In the data rows, 128 means zero.
Some points:
[202, 98, 161, 170, 94, 161, 119, 132, 120, 160, 129, 124, 95, 135, 103, 122, 154, 115, 134, 121, 144, 119, 126, 100, 107, 109, 118, 99, 108, 105, 139, 130]
[113, 104, 108, 90, 116, 92, 117, 85, 116, 99, 163, 190, 142, 144, 172, 148, 199, 156, 42, 176, 154, 115, 166, 134, 150, 134, 130, 105, 125, 145, 99, 117]
[110, 87, 121, 152, 143, 130, 141, 192, 118, 138, 182, 183, 164, 140, 149, 103, 120, 159, 149, 157, 123, 216, 135, 119, 118, 105, 116, 132, 123, 110, 116, 129]
[112, 169, 111, 151, 68, 194, 134, 145, 161, 173, 139, 112, 100, 112, 165, 166, 132, 151, 123, 123, 129, 115, 156, 111, 135, 196, 104, 116, 228, 141, 135, 247]
[197, 122, 164, 201, 107, 149, 146, 114, 105, 145, 125, 120, 115, 139, 118, 118, 155, 117, 118, 139, 124, 112, 108, 106, 109, 115, 119, 76, 106, 99, 139, 121]
[185, 138, 155, 205, 114, 134, 130, 119, 106, 138, 117, 112, 124, 138, 127, 116, 162, 118, 101, 142, 115, 109, 103, 108, 118, 123, 126, 89, 103, 101, 142, 118]
[109, 123, 173, 145, 117, 109, 139, 181, 122, 122, 185, 113, 190, 92, 122, 102, 90, 183, 84, 162, 144, 163, 102, 117, 119, 121, 136, 121, 120, 159, 91, 122]
[86, 90, 135, 129, 55, 103, 200, 96, 92, 69, 112, 132, 128, 174, 88, 120, 101, 108, 152, 64, 82, 150, 115, 46, 117, 183, 107, 146, 162, 130, 118, 113]
[183, 89, 167, 109, 85, 129, 88, 179, 147, 138, 68, 112, 132, 85, 115, 143, 190, 113, 146, 92, 165, 128, 158, 100, 111, 106, 135, 162, 108, 123, 142, 128]
[134, 127, 174, 98, 252, 146, 90, 146, 44, 121, 102, 177, 102, 91, 141, 113, 66, 77, 132, 103, 145, 67, 251, 109, 94, 169, 76, 75, 79, 159, 144, 163]
[105, 95, 141, 149, 140, 122, 134, 175, 130, 137, 179, 182, 175, 125, 141, 117, 119, 171, 110, 155, 131, 200, 134, 120, 124, 108, 122, 125, 118, 123, 105, 126]
[187, 79, 62, 85, 102, 79, 150, 136, 108, 198, 98, 80, 112, 121, 92, 123, 111, 132, 83, 175, 105, 108, 184, 128, 137, 123, 195, 131, 105, 137, 207, 138]
[129, 116, 166, 121, 91, 137, 168, 139, 117, 155, 137, 137, 113, 173, 172, 138, 107, 102, 123, 123, 118, 101, 104, 192, 125, 144, 88, 167, 133, 175, 164, 80]
[219, 148, 111, 57, 253, 187, 153, 130, 181, 93, 123, 104, 111, 170, 121, 99, 123, 122, 115, 151, 189, 144, 90, 41, 129, 130, 108, 125, 202, 200, 130, 106]
[91, 125, 126, 142, 110, 134, 124, 152, 124, 117, 151, 174, 168, 130, 116, 155, 127, 167, 43, 174, 178, 157, 171, 128, 115, 123, 170, 117, 147, 137, 95, 113]
[144, 154, 124, 91, 101, 120, 106, 101, 111, 72, 160, 80, 173, 113, 132, 147, 173, 130, 145, 123, 179, 115, 194, 137, 110, 119, 107, 140, 121, 110, 137, 107]
[111, 181, 131, 80, 131, 108, 162, 117, 149, 130, 121, 119, 122, 162, 167, 176, 109, 99, 110, 121, 125, 147, 109, 108, 117, 110, 124, 160, 88, 102, 119, 253]
[96, 193, 88, 193, 166, 137, 178, 148, 118, 192, 84, 63, 162, 125, 192, 191, 118, 100, 123, 98, 121, 98, 129, 122, 167, 96, 127, 57, 100, 90, 89, 47]
[128, 175, 81, 166, 129, 108, 98, 137, 128, 133, 126, 146, 131, 141, 122, 85, 159, 118, 112, 99, 91, 102, 108, 117, 82, 125, 169, 129, 119, 138, 134, 119]
[88, 195, 103, 129, 130, 142, 110, 105, 119, 149, 73, 174, 103, 107, 140, 103, 138, 99, 176, 157, 118, 118, 116, 111, 113, 79, 154, 145, 144, 141, 109, 92]
[119, 171, 144, 129, 118, 102, 122, 90, 127, 187, 117, 149, 71, 90, 153, 134, 118, 136, 193, 140, 148, 133, 125, 102, 141, 126, 188, 140, 131, 143, 91, 90]
[158, 118, 106, 134, 142, 122, 123, 96, 117, 173, 151, 132, 125, 102, 84, 103, 149, 117, 92, 78, 111, 118, 110, 135, 174, 120, 137, 142, 116, 121, 78, 136]
[129, 126, 131, 123, 196, 87, 114, 138, 87, 98, 107, 122, 88, 124, 103, 114, 90, 131, 106, 117, 184, 123, 108, 128, 126, 161, 120, 128, 221, 86, 162, 118]
[127, 181, 103, 178, 132, 93, 89, 117, 132, 159, 137, 119, 113, 163, 164, 118, 121, 126, 155, 92, 105, 123, 132, 102, 101, 133, 211, 112, 124, 133, 117, 95]
[104, 169, 125, 69, 127, 145, 119, 140, 102, 140, 144, 194, 143, 115, 93, 136, 167, 131, 182, 144, 116, 136, 76, 147, 183, 139, 168, 102, 118, 121, 162, 122]
[98, 123, 168, 135, 223, 61, 139, 127, 103, 100, 101, 110, 120, 96, 103, 140, 122, 107, 110, 125, 146, 142, 105, 101, 131, 156, 112, 180, 193, 85, 169, 102]
[113, 146, 111, 140, 122, 143, 122, 69, 120, 100, 184, 91, 170, 103, 100, 128, 98, 124, 148, 137, 186, 129, 199, 142, 87, 104, 118, 141, 106, 96, 146, 121]
[139, 90, 163, 80, 128, 165, 150, 144, 124, 161, 150, 119, 129, 172, 167, 149, 99, 102, 124, 107, 112, 110, 93, 167, 117, 167, 113, 162, 141, 170, 158, 80]
[110, 102, 101, 126, 153, 97, 103, 101, 176, 97, 136, 157, 79, 133, 118, 104, 68, 133, 119, 91, 175, 131, 94, 155, 104, 145, 106, 67, 142, 67, 170, 109]
[168, 91, 144, 170, 184, 160, 162, 98, 180, 109, 116, 134, 137, 129, 181, 132, 133, 121, 136, 128, 107, 127, 98, 206, 121, 138, 130, 167, 144, 159, 154, 141]
[44, 131, 214, 145, 229, 167, 176, 133, 196, 107, 114, 99, 74, 197, 44, 88, 196, 104, 122, 121, 186, 136, 211, 137, 156, 165, 131, 140, 91, 211, 174, 104]
[112, 182, 138, 78, 130, 110, 170, 98, 127, 117, 121, 113, 133, 157, 170, 181, 117, 97, 112, 120, 105, 168, 113, 79, 125, 117, 127, 159, 93, 111, 124, 255]
[112, 106, 95, 122, 81, 138, 131, 102, 143, 67, 73, 137, 81, 122, 109, 146, 99, 114, 109, 141, 106, 176, 106, 123, 118, 225, 99, 135, 80, 85, 84, 84]
[152, 155, 117, 187, 119, 111, 91, 142, 115, 131, 110, 116, 129, 133, 129, 100, 180, 118, 83, 126, 103, 105, 104, 109, 117, 129, 141, 135, 105, 122, 152, 123]
[118, 80, 116, 152, 124, 119, 119, 175, 138, 58, 164, 145, 158, 124, 136, 129, 90, 92, 200, 181, 127, 79, 137, 113, 249, 119, 177, 124, 111, 122, 123, 146]
[153, 190, 148, 85, 149, 140, 143, 167, 123, 114, 111, 144, 98, 138, 129, 97, 111, 255, 184, 113, 74, 113, 143, 131, 182, 116, 119, 144, 99, 100, 130, 121]
[104, 112, 121, 119, 132, 112, 98, 159, 116, 80, 127, 60, 59, 104, 124, 159, 123, 144, 129, 157, 77, 195, 91, 162, 99, 109, 110, 79, 103, 145, 108, 130]
[63, 104, 181, 58, 88, 182, 94, 112, 143, 110, 124, 103, 89, 100, 159, 38, 121, 71, 53, 126, 62, 87, 145, 112, 147, 68, 153, 106, 144, 90, 118, 107]
[111, 182, 145, 85, 114, 108, 155, 141, 160, 138, 118, 122, 124, 172, 149, 166, 97, 98, 115, 118, 135, 116, 112, 145, 108, 120, 115, 157, 105, 97, 100, 221]
[173, 113, 112, 52, 96, 109, 131, 119, 132, 101, 145, 122, 151, 118, 136, 134, 183, 126, 107, 98, 152, 118, 183, 143, 124, 125, 131, 113, 128, 119, 98, 110]
[101, 100, 130, 160, 138, 137, 102, 183, 129, 126, 148, 180, 190, 155, 128, 136, 131, 168, 128, 182, 132, 179, 157, 115, 132, 133, 134, 135, 134, 103, 100, 127]
[90, 83, 90, 137, 112, 146, 110, 112, 98, 92, 95, 121, 92, 133, 86, 185, 89, 156, 108, 118, 102, 131, 107, 117, 116, 93, 106, 146, 121, 142, 96, 136]
[145, 132, 155, 184, 124, 143, 152, 110, 164, 122, 122, 131, 134, 135, 157, 147, 125, 119, 126, 126, 100, 117, 125, 205, 135, 145, 119, 156, 163, 174, 163, 148]
[98, 108, 119, 124, 136, 115, 98, 164, 105, 86, 133, 56, 70, 108, 108, 159, 127, 148, 152, 136, 74, 182, 97, 159, 88, 95, 99, 82, 122, 154, 93, 146]
[190, 92, 162, 156, 89, 144, 97, 148, 130, 154, 112, 121, 97, 120, 109, 129, 173, 117, 137, 116, 153, 122, 135, 94, 109, 104, 123, 132, 104, 119, 151, 133]
[114, 171, 166, 130, 76, 122, 168, 156, 119, 146, 112, 138, 119, 195, 141, 143, 90, 99, 120, 130, 135, 76, 119, 203, 107, 117, 89, 168, 137, 122, 117, 117]
[84, 101, 91, 135, 115, 143, 116, 92, 111, 146, 93, 101, 164, 120, 152, 74, 98, 149, 149, 84, 194, 215, 150, 145, 128, 119, 96, 129, 110, 109, 170, 127]
[82, 94, 99, 119, 145, 69, 132, 112, 197, 128, 144, 145, 129, 102, 115, 182, 109, 152, 121, 106, 88, 83, 104, 46, 102, 124, 53, 148, 156, 124, 201, 85]
[153, 104, 102, 58, 98, 112, 149, 138, 115, 93, 127, 127, 144, 115, 159, 133, 208, 125, 124, 94, 166, 130, 184, 143, 104, 111, 136, 122, 136, 116, 119, 112]
[105, 177, 150, 131, 93, 120, 141, 154, 183, 153, 122, 124, 119, 156, 132, 162, 101, 110, 118, 116, 138, 98, 129, 186, 114, 137, 115, 147, 145, 116, 116, 205]
[142, 159, 88, 173, 137, 115, 99, 132, 115, 148, 125, 125, 126, 129, 124, 93, 165, 117, 100, 100, 105, 107, 105, 121, 126, 134, 144, 143, 113, 122, 112, 121]
[113, 145, 102, 128, 111, 139, 126, 85, 103, 90, 181, 83, 164, 117, 117, 133, 130, 136, 140, 137, 193, 123, 190, 137, 96, 103, 122, 142, 116, 109, 152, 119]
[125, 123, 149, 115, 103, 86, 65, 82, 129, 111, 53, 113, 191, 137, 137, 93, 85, 165, 130, 68, 188, 176, 130, 138, 163, 123, 90, 57, 147, 169, 164, 132]
[120, 63, 122, 73, 134, 86, 128, 68, 130, 202, 111, 77, 162, 142, 96, 89, 155, 129, 178, 228, 92, 75, 141, 137, 108, 134, 132, 106, 148, 112, 81, 146]
There is one direction along which these points spread out most. Take the direction at right angles to it along which they spread out most. Then take the direction at right angles to both along which they spread out most. Go by this last direction. How far along it is each point below, from 0 to 99? 50 is the average, and the first point above lies past it. One standard deviation of the points above along it is 16.
[193, 112, 163, 190, 101, 144, 128, 123, 113, 148, 126, 121, 105, 135, 116, 119, 163, 118, 123, 133, 132, 114, 114, 100, 109, 110, 119, 94, 104, 110, 147, 127] >> 77
[166, 157, 104, 147, 108, 107, 116, 205, 145, 96, 184, 154, 151, 119, 100, 102, 62, 54, 161, 207, 91, 197, 178, 123, 203, 106, 85, 133, 137, 127, 117, 105] >> 33
[106, 165, 133, 70, 130, 138, 117, 132, 109, 144, 149, 195, 155, 116, 85, 134, 168, 136, 188, 139, 109, 130, 76, 147, 166, 142, 161, 96, 120, 125, 147, 125] >> 48
[170, 132, 140, 201, 135, 160, 154, 93, 166, 114, 116, 136, 135, 122, 168, 147, 132, 132, 131, 138, 98, 123, 131, 188, 138, 147, 112, 153, 181, 175, 157, 162] >> 56
[156, 89, 162, 57, 194, 198, 115, 133, 150, 152, 147, 97, 174, 158, 149, 179, 95, 107, 121, 109, 92, 121, 88, 121, 106, 187, 144, 165, 154, 141, 150, 86] >> 53
[135, 160, 91, 164, 141, 104, 107, 117, 120, 160, 136, 137, 120, 121, 128, 93, 159, 117, 133, 94, 108, 109, 108, 119, 123, 129, 134, 142, 119, 135, 91, 118] >> 69
[178, 113, 131, 169, 144, 183, 148, 103, 162, 132, 125, 131, 128, 129, 170, 155, 119, 129, 132, 129, 102, 133, 130, 184, 132, 162, 125, 152, 185, 158, 150, 151] >> 55
[150, 120, 103, 137, 144, 124, 111, 90, 107, 192, 157, 117, 106, 104, 103, 107, 153, 113, 95, 86, 124, 124, 104, 131, 209, 119, 114, 153, 112, 119, 74, 129] >> 66
[85, 51, 106, 128, 132, 125, 119, 175, 125, 93, 161, 142, 151, 136, 154, 120, 136, 110, 220, 175, 142, 61, 114, 119, 210, 132, 172, 116, 118, 120, 114, 157] >> 42
[108, 182, 127, 74, 124, 143, 140, 122, 110, 144, 124, 202, 126, 91, 84, 128, 151, 117, 181, 159, 121, 130, 83, 144, 164, 120, 163, 108, 127, 130, 143, 113] >> 53
[124, 170, 138, 140, 122, 97, 116, 92, 131, 179, 131, 146, 84, 104, 148, 127, 114, 133, 189, 118, 135, 130, 127, 103, 122, 128, 197, 132, 131, 145, 89, 95] >> 65
[148, 94, 102, 103, 127, 123, 165, 134, 142, 126, 102, 172, 173, 91, 84, 104, 171, 118, 99, 66, 102, 113, 143, 142, 83, 102, 169, 110, 130, 127, 100, 142] >> 57
[94, 145, 102, 134, 93, 142, 141, 140, 121, 111, 151, 67, 166, 72, 131, 51, 75, 156, 96, 176, 184, 135, 86, 131, 81, 151, 103, 136, 82, 148, 127, 117] >> 35
[91, 83, 94, 138, 110, 146, 107, 109, 98, 93, 93, 122, 96, 130, 80, 198, 84, 159, 104, 122, 108, 121, 106, 114, 120, 97, 108, 149, 119, 144, 93, 132] >> 38
